In the data rows, zero lies at 4.5, halfway between 4 and 5.
Some points, one per row:
(5, 8, 5, 8, 5, 5, 6, 5, 9, 5, 7, 7, 6, 7, 5, 7, 5, 5, 5, 7, 5, 5, 5, 6, 7, 7, 6, 6, 6, 5, 5, 6, 5, 5, 6, 5, 7, 5, 6, 5, 7, 5, 5, 5, 5, 5, 6, 7)
(6, 5, 5, 7, 7, 5, 6, 5, 5, 5, 5, 5, 6, 5, 6, 5, 8, 6, 6, 5, 7, 9, 5, 5, 5, 7, 5, 5, 5, 6, 5, 6, 8, 7, 6, 6, 5, 5, 6, 5, 6, 8, 9, 5, 5, 5, 5, 5)
(6, 5, 5, 5, 6, 8, 5, 6, 5, 5, 5, 9, 5, 7, 6, 5, 6, 6, 8, 5, 5, 5, 5, 5, 5, 5, 5, 5, 9, 7, 5, 5, 5, 6, 5, 5, 5, 7, 6, 7, 6, 7, 6, 6, 5, 5, 8, 5)
(5, 5, 5, 5, 7, 5, 5, 7, 6, 5, 8, 5, 6, 6, 5, 5, 7, 6, 5, 8, 8, 7, 5, 5, 7, 6, 5, 7, 5, 5, 6, 6, 6, 6, 5, 6, 6, 9, 7, 5, 5, 5, 6, 5, 6, 5, 6, 6)
(6, 7, 7, 8, 5, 5, 5, 6, 5, 5, 6, 6, 5, 5, 6, 6, 5, 7, 5, 5, 5, 5, 8, 5, 5, 5, 5, 5, 5, 6, 6, 6, 5, 7, 9, 6, 6, 5, 5, 5, 5, 5, 5, 7, 9, 5, 5, 6)
(6, 5, 7, 6, 6, 5, 6, 5, 7, 7, 5, 5, 7, 6, 5, 6, 6, 5, 5, 6, 5, 5, 5, 8, 6, 5, 8, 7, 6, 6, 5, 5, 5, 6, 5, 5, 6, 5, 5, 7, 7, 6, 6, 5, 6, 7, 5, 6)
(6, 6, 6, 5, 6, 5, 6, 5, 7, 6, 5, 5, 7, 5, 5, 5, 7, 5, 5, 6, 5, 5, 5, 9, 5, 5, 9, 7, 5, 5, 5, 5, 5, 5, 5, 5, 5, 5, 5, 6, 9, 6, 6, 5, 5, 8, 6, 7)
(6, 5, 6, 5, 6, 6, 5, 6, 5, 7, 6, 6, 6, 6, 5, 6, 6, 5, 8, 7, 6, 6, 5, 6, 6, 6, 6, 5, 6, 6, 5, 6, 5, 5, 6, 6, 6, 6, 5, 7, 6, 7, 7, 7, 5, 6, 7, 5)
(5, 6, 5, 7, 5, 5, 8, 5, 6, 6, 6, 8, 5, 5, 5, 7, 5, 7, 5, 5, 6, 5, 5, 6, 8, 9, 7, 5, 5, 5, 6, 6, 6, 6, 5, 5, 5, 6, 6, 5, 5, 5, 6, 6, 6, 5, 5, 5)
(5, 6, 5, 7, 5, 5, 7, 6, 5, 6, 9, 6, 5, 6, 6, 6, 5, 6, 7, 5, 6, 5, 5, 5, 8, 7, 6, 6, 5, 5, 5, 7, 6, 6, 5, 5, 5, 5, 8, 6, 5, 5, 6, 5, 6, 6, 7, 7)
(5, 5, 7, 5, 5, 5, 5, 7, 8, 6, 5, 6, 5, 5, 5, 6, 5, 5, 6, 7, 5, 5, 5, 9, 6, 5, 6, 8, 6, 5, 6, 5, 5, 5, 5, 6, 5, 6, 5, 9, 8, 6, 5, 5, 5, 9, 5, 7)
(5, 5, 5, 5, 7, 5, 9, 5, 5, 5, 5, 5, 6, 5, 6, 6, 6, 5, 5, 8, 6, 6, 6, 5, 5, 7, 5, 6, 6, 6, 6, 8, 5, 8, 6, 6, 5, 5, 5, 5, 5, 8, 6, 5, 8, 8, 7, 5)
(6, 7, 6, 5, 5, 5, 5, 6, 6, 6, 5, 7, 6, 6, 6, 7, 6, 6, 6, 5, 6, 5, 6, 7, 6, 6, 5, 5, 8, 7, 6, 6, 6, 5, 6, 6, 6, 6, 6, 6, 6, 7, 6, 6, 5, 5, 5, 5)
(5, 5, 8, 5, 6, 6, 7, 6, 8, 9, 5, 6, 8, 6, 5, 5, 6, 6, 7, 5, 5, 5, 5, 5, 6, 6, 6, 5, 6, 5, 5, 5, 5, 6, 5, 7, 6, 5, 5, 9, 5, 6, 5, 7, 5, 6, 7, 5)
(6, 5, 5, 5, 7, 7, 5, 6, 7, 7, 5, 7, 6, 6, 5, 5, 6, 7, 8, 5, 6, 5, 6, 5, 6, 5, 6, 5, 7, 6, 5, 5, 5, 6, 5, 5, 6, 5, 5, 7, 6, 6, 5, 8, 5, 5, 7, 5)
(8, 6, 7, 6, 6, 7, 5, 8, 5, 7, 6, 6, 6, 5, 6, 5, 5, 5, 9, 7, 5, 5, 5, 5, 5, 5, 5, 5, 7, 6, 7, 5, 6, 7, 5, 6, 6, 5, 6, 5, 5, 6, 6, 7, 5, 5, 7, 5)
(9, 7, 6, 5, 9, 7, 5, 5, 6, 5, 5, 8, 5, 5, 6, 5, 5, 5, 6, 7, 6, 5, 6, 5, 5, 6, 5, 6, 8, 5, 5, 7, 5, 5, 5, 6, 8, 6, 5, 6, 5, 6, 5, 5, 5, 5, 5, 5)
(6, 5, 6, 5, 6, 8, 6, 6, 7, 7, 5, 8, 7, 6, 5, 5, 6, 7, 6, 5, 5, 5, 5, 5, 5, 5, 5, 5, 9, 6, 5, 6, 5, 6, 5, 6, 6, 5, 5, 7, 6, 6, 6, 5, 5, 5, 9, 5)
(5, 5, 5, 5, 6, 5, 6, 5, 6, 6, 7, 6, 6, 6, 9, 5, 5, 6, 6, 6, 5, 9, 7, 5, 5, 6, 5, 5, 5, 5, 7, 7, 6, 5, 6, 7, 6, 5, 5, 5, 6, 5, 5, 6, 5, 5, 6, 9)
(9, 6, 5, 5, 6, 8, 5, 5, 7, 5, 9, 5, 5, 9, 6, 8, 5, 6, 5, 5, 6, 6, 7, 5, 5, 5, 5, 5, 5, 5, 6, 6, 5, 5, 5, 5, 5, 5, 7, 8, 5, 5, 5, 5, 5, 5, 5, 7)
(5, 6, 6, 5, 6, 6, 6, 6, 6, 7, 5, 6, 6, 6, 5, 6, 6, 5, 7, 6, 6, 6, 5, 6, 6, 6, 6, 5, 6, 6, 5, 6, 5, 5, 5, 6, 6, 6, 5, 7, 6, 7, 7, 7, 5, 6, 6, 6)
(5, 6, 5, 7, 5, 6, 6, 5, 6, 6, 5, 5, 5, 6, 6, 7, 7, 6, 5, 5, 5, 5, 5, 5, 7, 8, 6, 5, 5, 6, 5, 6, 6, 6, 7, 5, 6, 7, 6, 6, 5, 5, 6, 6, 6, 6, 7, 8)
(5, 6, 5, 7, 5, 5, 8, 6, 6, 7, 8, 5, 5, 5, 6, 9, 6, 6, 5, 5, 6, 5, 5, 5, 8, 7, 6, 5, 5, 6, 6, 6, 5, 5, 6, 5, 5, 6, 7, 5, 6, 5, 6, 5, 6, 5, 7, 6)
(6, 5, 6, 8, 7, 6, 6, 6, 6, 6, 6, 5, 5, 6, 5, 6, 5, 6, 5, 6, 8, 6, 5, 7, 8, 6, 5, 5, 5, 6, 5, 6, 7, 6, 5, 6, 5, 5, 7, 6, 6, 5, 6, 6, 5, 7, 5, 6)
(6, 8, 7, 9, 5, 5, 5, 6, 5, 5, 7, 6, 5, 5, 6, 6, 5, 6, 5, 5, 5, 5, 8, 5, 5, 5, 5, 5, 5, 5, 5, 5, 5, 8, 9, 5, 5, 5, 5, 5, 5, 5, 5, 7, 9, 5, 5, 6)
(6, 5, 5, 6, 5, 6, 5, 6, 6, 8, 6, 5, 6, 5, 7, 6, 6, 5, 5, 6, 5, 5, 5, 6, 8, 6, 5, 6, 7, 8, 6, 5, 6, 5, 6, 6, 7, 6, 8, 5, 6, 7, 6, 5, 5, 5, 7, 5)
(6, 8, 7, 7, 5, 6, 5, 5, 5, 5, 6, 5, 5, 6, 9, 6, 6, 6, 5, 5, 6, 5, 7, 5, 5, 5, 5, 5, 5, 5, 6, 6, 8, 7, 5, 9, 7, 6, 8, 6, 5, 5, 5, 5, 5, 5, 5, 6)
(5, 6, 7, 5, 5, 5, 6, 8, 5, 6, 6, 5, 7, 7, 5, 5, 9, 8, 9, 7, 6, 5, 5, 5, 6, 5, 5, 5, 5, 5, 5, 6, 6, 6, 6, 6, 9, 5, 5, 5, 5, 5, 7, 7, 5, 5, 6, 5)
(5, 5, 5, 5, 5, 5, 5, 5, 5, 5, 7, 5, 7, 6, 9, 5, 5, 6, 6, 6, 5, 9, 7, 5, 5, 6, 6, 5, 5, 5, 8, 6, 6, 5, 6, 7, 6, 5, 6, 6, 6, 5, 5, 5, 6, 5, 6, 9)
(5, 5, 5, 5, 5, 5, 5, 5, 5, 5, 7, 5, 8, 6, 9, 5, 5, 5, 6, 6, 5, 9, 6, 5, 5, 6, 6, 5, 5, 5, 8, 7, 7, 5, 6, 7, 5, 5, 6, 5, 6, 5, 5, 5, 7, 6, 6, 9)
(6, 5, 5, 5, 6, 5, 6, 5, 7, 7, 5, 5, 6, 6, 6, 6, 6, 6, 5, 6, 6, 6, 5, 6, 7, 6, 5, 7, 8, 7, 5, 6, 6, 5, 5, 7, 6, 5, 6, 5, 6, 6, 7, 5, 6, 5, 6, 6)
(6, 6, 7, 6, 9, 5, 5, 6, 5, 5, 5, 7, 6, 5, 5, 5, 5, 8, 6, 5, 6, 7, 6, 5, 5, 5, 5, 7, 6, 6, 5, 6, 7, 7, 7, 7, 8, 5, 6, 5, 5, 7, 6, 5, 6, 5, 5, 5)
(7, 6, 5, 5, 7, 6, 6, 5, 6, 5, 5, 6, 7, 6, 8, 6, 6, 5, 6, 5, 7, 5, 6, 6, 6, 6, 5, 6, 7, 6, 6, 6, 6, 5, 6, 6, 6, 6, 6, 7, 6, 7, 6, 6, 5, 5, 7, 5)
(5, 5, 5, 6, 7, 7, 7, 6, 6, 5, 6, 5, 5, 7, 5, 5, 5, 5, 5, 6, 8, 6, 6, 6, 8, 5, 6, 6, 5, 5, 6, 6, 6, 6, 5, 6, 5, 6, 6, 6, 7, 5, 6, 7, 6, 7, 6, 6)
(5, 6, 5, 7, 5, 5, 7, 5, 5, 6, 7, 7, 5, 5, 6, 7, 6, 6, 5, 5, 7, 5, 5, 6, 9, 9, 7, 6, 5, 5, 6, 6, 6, 6, 5, 5, 5, 5, 6, 5, 5, 5, 7, 5, 6, 5, 6, 5)
(6, 5, 6, 6, 5, 6, 5, 5, 6, 8, 5, 6, 7, 5, 6, 5, 5, 5, 5, 6, 5, 5, 5, 6, 7, 5, 6, 5, 8, 9, 6, 5, 6, 7, 5, 6, 7, 5, 5, 6, 6, 6, 6, 7, 5, 5, 6, 6)
(9, 7, 6, 5, 6, 7, 5, 5, 6, 5, 9, 5, 5, 7, 7, 8, 5, 5, 5, 5, 6, 7, 7, 5, 5, 5, 5, 5, 5, 5, 7, 6, 5, 6, 5, 6, 6, 5, 6, 7, 6, 5, 5, 6, 5, 5, 5, 7)
(5, 7, 7, 5, 5, 5, 6, 8, 5, 6, 5, 6, 7, 7, 5, 5, 7, 8, 7, 6, 5, 5, 5, 5, 6, 5, 5, 7, 6, 6, 5, 6, 5, 5, 6, 5, 9, 6, 5, 5, 5, 5, 6, 9, 6, 5, 6, 5)
(6, 8, 6, 7, 5, 5, 5, 5, 6, 5, 5, 5, 5, 6, 8, 6, 8, 7, 5, 5, 6, 5, 7, 5, 5, 5, 5, 5, 5, 6, 6, 6, 8, 6, 6, 8, 6, 6, 8, 6, 5, 5, 5, 5, 5, 5, 5, 6)
(5, 6, 5, 6, 5, 5, 7, 5, 5, 5, 6, 5, 5, 6, 6, 6, 6, 6, 5, 9, 5, 5, 5, 5, 6, 7, 5, 6, 5, 6, 5, 7, 5, 6, 7, 5, 7, 5, 5, 6, 5, 7, 6, 6, 8, 9, 7, 6)
(5, 6, 6, 5, 5, 6, 7, 9, 6, 6, 6, 6, 7, 6, 5, 5, 6, 7, 6, 6, 5, 5, 5, 5, 5, 7, 5, 5, 6, 5, 6, 6, 5, 7, 7, 6, 5, 6, 6, 5, 5, 5, 5, 5, 6, 7, 7, 6)
(9, 5, 6, 5, 5, 8, 5, 5, 5, 6, 5, 5, 5, 5, 5, 5, 5, 5, 5, 6, 5, 7, 5, 6, 6, 5, 5, 5, 6, 9, 7, 5, 6, 6, 6, 5, 7, 5, 5, 5, 5, 5, 6, 8, 5, 6, 7, 5)
(5, 5, 5, 5, 6, 5, 6, 5, 5, 6, 7, 5, 8, 6, 7, 5, 6, 6, 6, 7, 6, 8, 6, 5, 5, 6, 6, 5, 5, 5, 6, 6, 6, 6, 6, 6, 5, 5, 6, 5, 5, 5, 5, 5, 6, 7, 7, 9)
(7, 6, 6, 6, 6, 6, 5, 5, 6, 5, 6, 6, 6, 5, 6, 6, 6, 6, 5, 6, 6, 7, 5, 7, 7, 5, 7, 6, 7, 6, 6, 6, 6, 6, 6, 6, 8, 5, 6, 6, 6, 6, 6, 5, 6, 5, 5, 5)
(5, 8, 5, 6, 5, 5, 7, 6, 6, 5, 6, 7, 5, 5, 6, 6, 6, 7, 5, 5, 7, 6, 5, 7, 7, 9, 6, 5, 5, 5, 6, 6, 6, 6, 6, 5, 5, 7, 5, 6, 5, 5, 5, 6, 6, 6, 5, 5)
(6, 7, 6, 7, 5, 5, 5, 6, 6, 6, 5, 6, 5, 6, 7, 6, 8, 9, 5, 5, 5, 5, 7, 5, 5, 6, 5, 5, 5, 7, 7, 6, 7, 5, 7, 7, 6, 5, 6, 5, 5, 5, 5, 5, 6, 5, 5, 7)
12 more points follow, each with its number after it:
(6, 5, 6, 5, 6, 5, 6, 5, 6, 7, 6, 6, 6, 5, 6, 6, 6, 6, 5, 6, 5, 6, 5, 6, 7, 5, 6, 6, 7, 9, 6, 5, 5, 5, 5, 6, 6, 5, 7, 6, 5, 7, 7, 5, 7, 5, 6, 6) 0
(5, 6, 5, 6, 7, 6, 6, 6, 6, 5, 6, 5, 5, 7, 5, 5, 5, 5, 5, 6, 8, 6, 6, 6, 7, 6, 6, 6, 5, 5, 6, 6, 7, 6, 5, 5, 5, 6, 6, 6, 7, 5, 6, 6, 6, 7, 6, 6) 1
(5, 6, 6, 6, 6, 6, 6, 5, 6, 6, 6, 5, 5, 7, 5, 5, 5, 5, 5, 5, 7, 6, 6, 5, 7, 6, 6, 7, 5, 6, 7, 6, 7, 6, 5, 6, 5, 6, 6, 6, 6, 5, 6, 6, 6, 6, 6, 6) 2
(6, 6, 5, 5, 5, 5, 6, 7, 5, 6, 6, 5, 6, 6, 6, 6, 6, 7, 9, 6, 6, 6, 8, 5, 5, 7, 6, 5, 5, 5, 7, 6, 6, 6, 7, 6, 6, 5, 5, 6, 5, 5, 6, 6, 6, 6, 6, 7) 3
(5, 5, 5, 5, 5, 6, 5, 5, 6, 8, 6, 6, 6, 5, 6, 5, 6, 5, 5, 6, 5, 5, 5, 6, 8, 6, 6, 6, 7, 8, 6, 5, 6, 6, 5, 6, 7, 5, 7, 5, 6, 7, 6, 5, 6, 5, 6, 6) 4
(5, 6, 5, 8, 7, 6, 6, 5, 5, 5, 8, 5, 5, 6, 5, 6, 5, 6, 5, 5, 8, 6, 6, 6, 6, 5, 6, 6, 5, 5, 6, 6, 6, 6, 6, 6, 6, 6, 7, 6, 6, 5, 5, 7, 6, 7, 6, 6) 5
(5, 6, 5, 5, 5, 5, 6, 6, 5, 7, 6, 5, 6, 6, 6, 6, 6, 7, 8, 8, 7, 6, 5, 5, 5, 7, 5, 5, 5, 5, 6, 6, 6, 6, 6, 5, 6, 6, 5, 6, 5, 5, 6, 6, 6, 9, 6, 6) 6
(9, 6, 6, 5, 7, 6, 5, 6, 6, 5, 5, 8, 6, 6, 6, 6, 6, 5, 7, 7, 6, 5, 6, 6, 6, 6, 5, 6, 9, 5, 5, 7, 5, 5, 6, 6, 7, 6, 5, 6, 6, 6, 5, 6, 5, 5, 5, 5) 7
(6, 6, 6, 5, 6, 6, 6, 6, 5, 6, 6, 6, 7, 6, 7, 5, 5, 5, 6, 6, 6, 6, 6, 6, 5, 7, 6, 6, 6, 5, 7, 6, 6, 5, 6, 7, 6, 6, 6, 6, 6, 5, 5, 5, 7, 6, 5, 6) 8
(5, 7, 5, 7, 5, 6, 7, 5, 6, 6, 6, 6, 5, 5, 6, 7, 6, 6, 5, 5, 6, 5, 5, 6, 8, 7, 6, 6, 5, 6, 5, 6, 7, 7, 6, 5, 5, 6, 7, 5, 5, 5, 6, 6, 6, 6, 6, 6) 9
(6, 5, 6, 7, 7, 6, 6, 6, 5, 6, 6, 5, 5, 6, 5, 5, 5, 6, 5, 5, 9, 5, 5, 7, 7, 5, 6, 5, 5, 7, 5, 6, 6, 6, 6, 6, 5, 5, 8, 6, 6, 5, 5, 8, 5, 7, 5, 5) 10
(5, 6, 5, 6, 8, 6, 5, 5, 5, 5, 6, 5, 6, 8, 7, 6, 5, 5, 7, 5, 6, 7, 6, 5, 6, 5, 5, 7, 5, 5, 6, 7, 6, 5, 5, 5, 5, 6, 5, 6, 6, 5, 6, 6, 6, 6, 9, 7) 11
Which three of these numbered points are nearest to each point below, looking only along the 7 directions in which the first points spread most? Their numbers follow each, nearest first.
(5, 5, 5, 6, 5, 6, 5, 5, 6, 8, 6, 6, 7, 5, 6, 6, 6, 6, 5, 5, 5, 5, 5, 6, 8, 5, 6, 5, 6, 7, 6, 6, 6, 5, 5, 7, 7, 6, 5, 6, 6, 7, 6, 6, 6, 5, 6, 6) > 4 0 10
(5, 7, 6, 6, 5, 6, 6, 5, 5, 5, 8, 5, 5, 5, 5, 5, 5, 6, 6, 5, 5, 6, 6, 6, 5, 9, 5, 5, 5, 6, 5, 7, 6, 6, 8, 6, 7, 8, 5, 6, 6, 5, 5, 6, 6, 7, 6, 6) > 5 2 3
(5, 5, 5, 6, 7, 6, 7, 5, 6, 6, 6, 5, 6, 6, 5, 5, 5, 5, 5, 6, 7, 6, 6, 5, 7, 5, 6, 6, 5, 6, 6, 6, 6, 6, 5, 5, 5, 6, 7, 6, 7, 5, 7, 6, 6, 6, 5, 6) > 1 2 10
(5, 5, 5, 5, 7, 5, 5, 5, 5, 5, 8, 5, 7, 7, 6, 5, 5, 6, 5, 7, 8, 7, 5, 6, 7, 5, 5, 7, 5, 5, 6, 6, 7, 5, 5, 6, 6, 9, 7, 5, 5, 5, 5, 5, 6, 5, 8, 6) > 11 2 8
(5, 7, 5, 8, 5, 6, 7, 5, 5, 6, 6, 5, 5, 5, 6, 8, 6, 7, 5, 5, 6, 5, 5, 6, 7, 9, 6, 5, 5, 6, 6, 6, 6, 6, 6, 5, 5, 7, 6, 5, 6, 5, 6, 7, 7, 5, 6, 6) > 9 5 10
(7, 9, 7, 7, 5, 5, 5, 6, 6, 5, 5, 6, 5, 5, 6, 6, 6, 6, 5, 5, 6, 5, 6, 6, 6, 5, 5, 5, 6, 6, 6, 6, 7, 5, 6, 7, 7, 5, 6, 5, 5, 6, 6, 5, 6, 5, 5, 5) > 10 5 0
(5, 6, 5, 9, 5, 6, 7, 5, 5, 7, 6, 5, 5, 5, 6, 9, 6, 8, 5, 5, 6, 5, 5, 5, 7, 8, 6, 5, 5, 6, 6, 6, 6, 6, 6, 5, 5, 7, 6, 5, 7, 5, 6, 6, 7, 5, 6, 5) > 9 5 10
(5, 6, 5, 6, 7, 5, 5, 5, 5, 5, 7, 6, 5, 6, 9, 5, 5, 5, 6, 5, 5, 6, 8, 5, 5, 6, 5, 5, 5, 5, 9, 6, 6, 6, 6, 8, 7, 5, 5, 5, 7, 5, 5, 6, 7, 6, 5, 6) > 8 3 11
(5, 6, 5, 7, 6, 5, 5, 5, 5, 5, 7, 7, 5, 6, 6, 5, 5, 6, 6, 5, 5, 7, 8, 5, 5, 5, 5, 5, 6, 6, 9, 6, 6, 6, 6, 8, 7, 6, 5, 5, 6, 5, 5, 5, 6, 5, 5, 6) > 8 3 5
(5, 6, 5, 6, 7, 7, 5, 5, 5, 5, 8, 5, 5, 6, 5, 5, 6, 6, 6, 6, 9, 6, 5, 6, 6, 5, 6, 6, 5, 5, 5, 7, 6, 6, 5, 6, 5, 7, 8, 5, 5, 5, 5, 7, 6, 6, 5, 7) > 2 5 1
(5, 5, 6, 6, 5, 6, 5, 5, 6, 7, 6, 6, 7, 5, 6, 5, 6, 5, 5, 6, 5, 6, 5, 6, 7, 5, 6, 6, 7, 8, 6, 5, 6, 7, 5, 7, 7, 5, 6, 5, 6, 7, 7, 5, 7, 5, 6, 6) > 0 4 10
(5, 5, 6, 5, 6, 5, 6, 5, 6, 6, 5, 7, 6, 5, 5, 7, 5, 5, 6, 9, 6, 6, 6, 9, 5, 6, 9, 8, 6, 5, 5, 5, 5, 5, 5, 5, 5, 9, 6, 8, 6, 6, 5, 5, 5, 6, 5, 6) > 1 0 2
Here are 12 other points, each followed by its number:
(6, 5, 6, 8, 7, 6, 6, 5, 5, 5, 6, 5, 5, 6, 5, 5, 6, 6, 5, 5, 9, 5, 5, 7, 6, 5, 6, 6, 5, 7, 6, 6, 7, 6, 6, 6, 5, 5, 8, 5, 6, 5, 5, 7, 5, 7, 5, 6) 0
(5, 6, 5, 6, 6, 6, 5, 5, 5, 5, 5, 6, 5, 6, 9, 5, 5, 5, 5, 5, 5, 6, 7, 6, 5, 7, 5, 5, 6, 5, 9, 6, 7, 6, 7, 8, 7, 6, 6, 5, 5, 5, 5, 6, 6, 6, 5, 6) 1
(5, 6, 5, 6, 5, 6, 6, 6, 5, 7, 6, 5, 6, 6, 7, 9, 5, 5, 6, 6, 5, 6, 9, 5, 5, 5, 9, 9, 5, 5, 5, 6, 5, 5, 7, 5, 5, 7, 5, 6, 5, 5, 5, 5, 6, 5, 6, 5) 2
(6, 5, 5, 5, 6, 6, 5, 6, 5, 5, 6, 5, 7, 5, 9, 5, 5, 5, 6, 6, 5, 5, 6, 6, 5, 9, 6, 6, 8, 5, 7, 5, 5, 5, 6, 6, 5, 7, 7, 5, 6, 5, 5, 5, 7, 7, 5, 6) 3
(5, 5, 5, 5, 7, 5, 5, 6, 6, 5, 8, 5, 6, 7, 5, 5, 6, 6, 5, 7, 8, 7, 5, 5, 6, 5, 5, 7, 5, 5, 6, 6, 6, 6, 5, 6, 6, 9, 7, 5, 5, 5, 6, 5, 6, 5, 6, 7) 4
(5, 6, 5, 6, 6, 6, 5, 5, 5, 5, 7, 5, 5, 7, 6, 5, 6, 6, 6, 6, 6, 6, 6, 5, 7, 6, 6, 7, 5, 5, 5, 7, 6, 6, 6, 5, 6, 9, 8, 6, 6, 5, 5, 6, 5, 5, 6, 7) 5
(8, 6, 6, 5, 6, 7, 5, 6, 5, 7, 6, 7, 7, 6, 6, 5, 6, 5, 9, 6, 5, 6, 6, 5, 5, 5, 5, 5, 9, 6, 6, 6, 6, 6, 5, 6, 5, 6, 6, 6, 5, 6, 6, 7, 5, 5, 6, 5) 6
(8, 6, 5, 5, 7, 6, 5, 6, 6, 5, 5, 8, 6, 6, 7, 7, 6, 5, 8, 6, 6, 5, 6, 6, 5, 6, 5, 5, 8, 5, 5, 6, 5, 5, 6, 5, 6, 6, 5, 6, 5, 6, 6, 7, 5, 5, 5, 5) 7
(5, 6, 5, 6, 7, 5, 5, 5, 5, 5, 6, 5, 6, 7, 7, 6, 5, 6, 6, 6, 6, 8, 6, 5, 5, 5, 5, 6, 5, 5, 6, 8, 6, 5, 6, 6, 5, 5, 6, 5, 6, 5, 5, 5, 6, 6, 9, 8) 8
(6, 9, 7, 7, 5, 5, 5, 6, 6, 5, 5, 6, 5, 6, 6, 6, 7, 8, 5, 5, 6, 5, 7, 5, 6, 6, 5, 5, 5, 6, 6, 6, 7, 6, 7, 7, 6, 6, 6, 5, 5, 5, 5, 6, 7, 5, 5, 6) 9
(9, 5, 7, 5, 5, 7, 5, 6, 5, 6, 5, 6, 6, 6, 6, 5, 5, 5, 7, 6, 5, 5, 5, 5, 5, 5, 5, 5, 7, 7, 8, 5, 6, 6, 6, 6, 6, 5, 5, 5, 5, 6, 6, 8, 5, 5, 7, 5) 10
(6, 5, 7, 6, 6, 5, 7, 5, 7, 7, 5, 5, 8, 7, 5, 5, 6, 5, 5, 6, 5, 5, 5, 8, 5, 5, 9, 8, 5, 5, 5, 5, 5, 6, 5, 5, 6, 5, 5, 6, 8, 6, 6, 5, 5, 7, 5, 6) 11
Which three of these numbered points are nearest to each point below, looking only along the 7 directions in which the first points spread most? Their numbers follow each, nearest first.
(7, 6, 6, 5, 7, 6, 5, 6, 5, 6, 6, 7, 7, 7, 6, 6, 6, 6, 9, 7, 5, 5, 6, 5, 5, 5, 5, 5, 8, 5, 6, 6, 6, 6, 5, 6, 6, 5, 6, 6, 5, 6, 6, 7, 5, 5, 6, 5) > 6 10 7
(8, 7, 5, 7, 6, 7, 5, 7, 6, 6, 5, 9, 6, 6, 5, 5, 7, 5, 6, 7, 5, 5, 7, 6, 5, 5, 5, 5, 7, 5, 6, 6, 5, 5, 6, 6, 5, 6, 5, 5, 7, 7, 6, 5, 6, 5, 6, 5) > 7 10 6
(6, 6, 5, 5, 5, 5, 6, 7, 5, 6, 6, 5, 6, 6, 7, 6, 6, 7, 8, 6, 5, 6, 9, 5, 5, 7, 6, 5, 5, 5, 8, 6, 6, 6, 7, 6, 6, 6, 5, 6, 5, 5, 5, 5, 6, 5, 5, 7) > 8 1 5
(5, 5, 8, 5, 5, 5, 6, 7, 9, 6, 5, 5, 5, 5, 5, 6, 5, 5, 6, 7, 5, 5, 5, 9, 6, 5, 6, 8, 6, 5, 5, 5, 5, 5, 5, 7, 5, 6, 5, 9, 9, 6, 5, 5, 5, 9, 5, 6) > 11 2 3
(5, 5, 8, 6, 5, 5, 6, 5, 6, 6, 5, 6, 6, 5, 5, 7, 5, 5, 5, 6, 5, 5, 5, 9, 6, 5, 7, 9, 6, 5, 5, 5, 5, 6, 5, 6, 5, 7, 5, 8, 7, 6, 5, 5, 5, 8, 5, 6) > 11 2 0
(5, 6, 5, 6, 7, 6, 6, 5, 6, 5, 7, 5, 5, 7, 6, 5, 5, 5, 6, 6, 7, 7, 7, 5, 6, 5, 6, 7, 5, 5, 6, 7, 6, 6, 6, 6, 5, 7, 6, 6, 6, 5, 6, 7, 6, 5, 6, 6) > 3 4 5
(6, 5, 5, 5, 7, 5, 6, 6, 5, 5, 6, 5, 6, 5, 5, 6, 8, 6, 5, 5, 6, 6, 5, 7, 7, 6, 5, 5, 5, 6, 5, 6, 7, 5, 7, 6, 5, 5, 6, 6, 6, 9, 9, 5, 5, 5, 5, 5) > 0 4 3
(6, 6, 7, 5, 5, 5, 6, 6, 5, 6, 5, 7, 7, 8, 5, 6, 6, 7, 7, 5, 5, 5, 6, 5, 5, 5, 5, 9, 6, 6, 5, 6, 5, 5, 6, 5, 9, 6, 5, 5, 5, 7, 6, 8, 5, 5, 6, 5) > 10 7 6
(5, 5, 6, 5, 6, 9, 5, 6, 6, 6, 5, 9, 5, 7, 5, 5, 5, 6, 7, 5, 5, 5, 5, 5, 5, 5, 5, 5, 9, 7, 5, 5, 5, 6, 5, 6, 5, 7, 5, 7, 6, 7, 6, 6, 5, 5, 8, 5) > 6 7 10
(6, 6, 5, 6, 5, 6, 5, 6, 5, 5, 5, 6, 5, 5, 5, 8, 8, 6, 5, 5, 6, 6, 5, 5, 8, 5, 6, 5, 5, 6, 9, 6, 7, 6, 6, 5, 5, 5, 5, 5, 5, 6, 8, 6, 6, 6, 5, 5) > 0 5 4
(6, 6, 6, 8, 7, 6, 7, 6, 5, 5, 7, 5, 5, 6, 5, 5, 5, 6, 5, 5, 9, 5, 5, 7, 6, 5, 6, 5, 5, 7, 6, 6, 7, 6, 5, 6, 6, 6, 8, 5, 6, 5, 5, 8, 6, 6, 5, 6) > 0 5 2
(7, 6, 6, 5, 5, 8, 5, 9, 6, 5, 5, 8, 5, 6, 6, 6, 6, 5, 6, 5, 5, 5, 7, 5, 5, 6, 6, 6, 9, 6, 8, 5, 5, 5, 6, 5, 5, 8, 6, 5, 6, 6, 5, 7, 6, 5, 5, 5) > 7 10 6
